A single turn carries every row of the set below to another of its rows. Some are shown first; where does it send the rows asked next?
z_278: [  6   7 -26   5  -8  -1  -4  10  -9  -6   7 -21   2 -24  -8  12   5  -1
 -16 -16]
z_639: [ 10 -12 -18 -15   1   3   8 -13 -22  13   6  19  -8  -8   2  -9  13  11
  -4  -6]
z_583: [  1 -16 -23   6 -16 -10   3  -8 -18   1  20  15  12   3  11  10  15   5
  -7 -16]
z_716: [  6  -5 -18   6 -18  -8  18  -3   7  20   3 -12  10  -8   6   0  -4 -13
 -13  11]
z_180: [  4 -16 -15   8 -14  -7   6   2 -22   3  19  18  -2  12   4  14  12   9
  -1 -15]
z_992: [ 2 -2 10 10  0  5 11 -6 17 16 17 16 -5 -7 -3 -9 -4 15 12 -8]
z_553: [ -6  -9 -21  -1 -15   9 -10  19 -12  -3  27 -20   4  -2 -18   4  -1  12
  10   3]
z_500: [  6 -14 -11 -18   2  13   2 -18 -24   2  18  21   6   3   2  -4   6   9
   8  -5]
z_957: [ 16 -12   4   3   4  15   2  -6  26  -1   8  -4  17   7  11   9   6  -3
   5 -17]
z_545: [ 15   0  -9 -31   4  11  -6   1   8  14   0  -5   2 -15   4  -3  -4  13
  -6 -13]
z_912: [  2  -7 -17 -11   7   9   1 -18 -16  15  11  11  14   6   6   2   0   9
  11 -23]
z_355: [  9  -9  -5 -39   4  14  -8  -7  -1  -5   9  -3   1  -7  -9  -4 -10   6
   8  -5]
z_391: [  1  -1  -8  -4 -13   5  20  -1 -15   9   3  -6   4 -24  12 -14  -3  -2
  19   5]
z_934: [  6   5 -28   2 -10   5  -9  15 -12 -10   9 -20  -2 -19 -14   8   7  -2
  -6 -12]
z_778: [  7  -5   7  12  -4  -6  11  -2  16   9  26   3  16  -3  10   6 -13 -17
   2  -1]
z_390: [ 18  -6  -4 -38   3  13  -5  -1   3   2   3   1  -8 -14  -4  -5   1  13
  -4   1]
z_866: [  6  -4 -14   5  -6   7 -20   7   9 -17  34   2   0 -15 -18   3  14   8
  -9  -8]
z_625: [ 13   3 -14   7  -1   3 -17  15  11 -10  24  -5   7 -14  -6  18  19  11
   8 -10]
z_964: [ 13 -28   5  -6  -7  11   5  -2  17  -7  19   8  -8  -6   0 -15  13  -4
  -5   6]
z_474: [-8  9 10 15  1 -1 -1 -6 -4 -6 27 -4 17  4  8 12 22  2 -7 -3]
z_853: [ 4 -3 12 15 -1 -4 10 -1 23  9 24 12  3 -6 12  1 -1  2  7 -2]
z_689: [  7  -1  -6  -1  -4   6  11 -33  13  -9   7  10  15 -13  -2   0  10   8
   6   6]
z_363: [ -1   7   0 -27  -2   8   1  20  10   3  13 -22  10 -10  -2  -3  -6   7
 -14  -4]
z_773: [  0   3   1 -33  -1   7   3  12   2 -15  12 -21   7  -9  -9   1  -5   0
  -5   5]
z_298: [ 12 -12 -10   0  -8  12  13   6   2  11 -11 -17  -8  -6   4  -9   0 -10
 -15 -15]
z_555: [-18   7  -9  14  -5 -11   5  -2 -15  12   9 -20  -2   1  -5   0  14   0
 -13  -6]
z_711: [ 13  -1 -11  -7   7   7   6  -8 -15  20   7  19   5  -7  15   0   8  11
  -5 -21]
z_207: [-22  -2 -12   6  -7 -10   2  -7 -18   3  15 -22   5   5  -6   0  18   0
   5   6]
z_938: [  3 -13 -21   7 -19  -2   4  -3 -21   3  15  15   7  13   6  13  14  11
 -10 -14]
z_576: [  5  -6 -12   5 -11   5 -13   6   7 -11  32   2  -3 -16 -19   1  14  12
 -20   1]
z_187: [  7  -4   3   7  -7   8   9 -24  16 -14  18  12  10   1  -2   4   7   2
  -7  16]
z_459: [  4   0  -1 -29   5  -5   1  11  22  -2  12 -14  -1 -10 -12   2   7  12
  -6   6]
z_276: [ 14  -7   2   6 -13   6  15  -7  12   0  17   8   5   6  -5   6   3  -5
 -14  27]
z_919: [-12  -2  -9   9 -15  14  13  -4  -9  10   5 -15   2  12  -8  -4 -22  -3
   0  -1]
z_397: [ -2 -10  -5   5 -12   2  16  -4  -4   6  14 -10   2  15 -15   4 -20 -15
   6  10]
z_270: [ -1  -3 -19   1 -17  -3  21  -4  -9   8  -4 -17   4 -15   9  -7  -3  -9
   1  13]
z_204: [  9  -3  -4 -33   8  14 -11  -5   8   5  10  -5  12  -8   2  -1 -12   8
   4 -19]
z_717: [ -3   1   0 -27   8  -1  -4   1  23  -7  18 -16  10  -6 -15   2  -5   6
  -7  -9]
z_904: [ -4   7  -7   4 -14  28  14 -12 -12   6   0  -5   9   2  -7  -7 -16   6
  -6  -8]
z_511: [ 10   2  -9   7   1  -2 -11  12   8 -10  27  -9  14 -11  -2  23  10   9
  14 -11]
z_755: [ -1 -27 -14 -13 -12  18   6  -2  -3  -2   6 -21  12   8   0 -10  -3  -9
  15   1]
z_141: [  2 -17 -17   6 -14 -12   5   0 -24   0  20  15   3   3   9  10  10   0
   2 -18]
z_421: [ -9   2  11  12  -4  -4   0   1  -7  -3  32   3   1  -4   4  -2  26   4
 -11   9]
z_665: [ -4  -2 -27   1 -14  11 -15  20  -9  -1  23 -21   6  -8 -13   1   3   7
   6  -7]

z_397 moves to z_778
z_555 moves to z_421
Where do these go?
z_957 moves to z_298
z_992 moves to z_391
z_625 moves to z_934
z_355 moves to z_204
z_278 moves to z_576
z_187 moves to z_919
z_180 moves to z_141
z_363 moves to z_459
z_639 moves to z_500

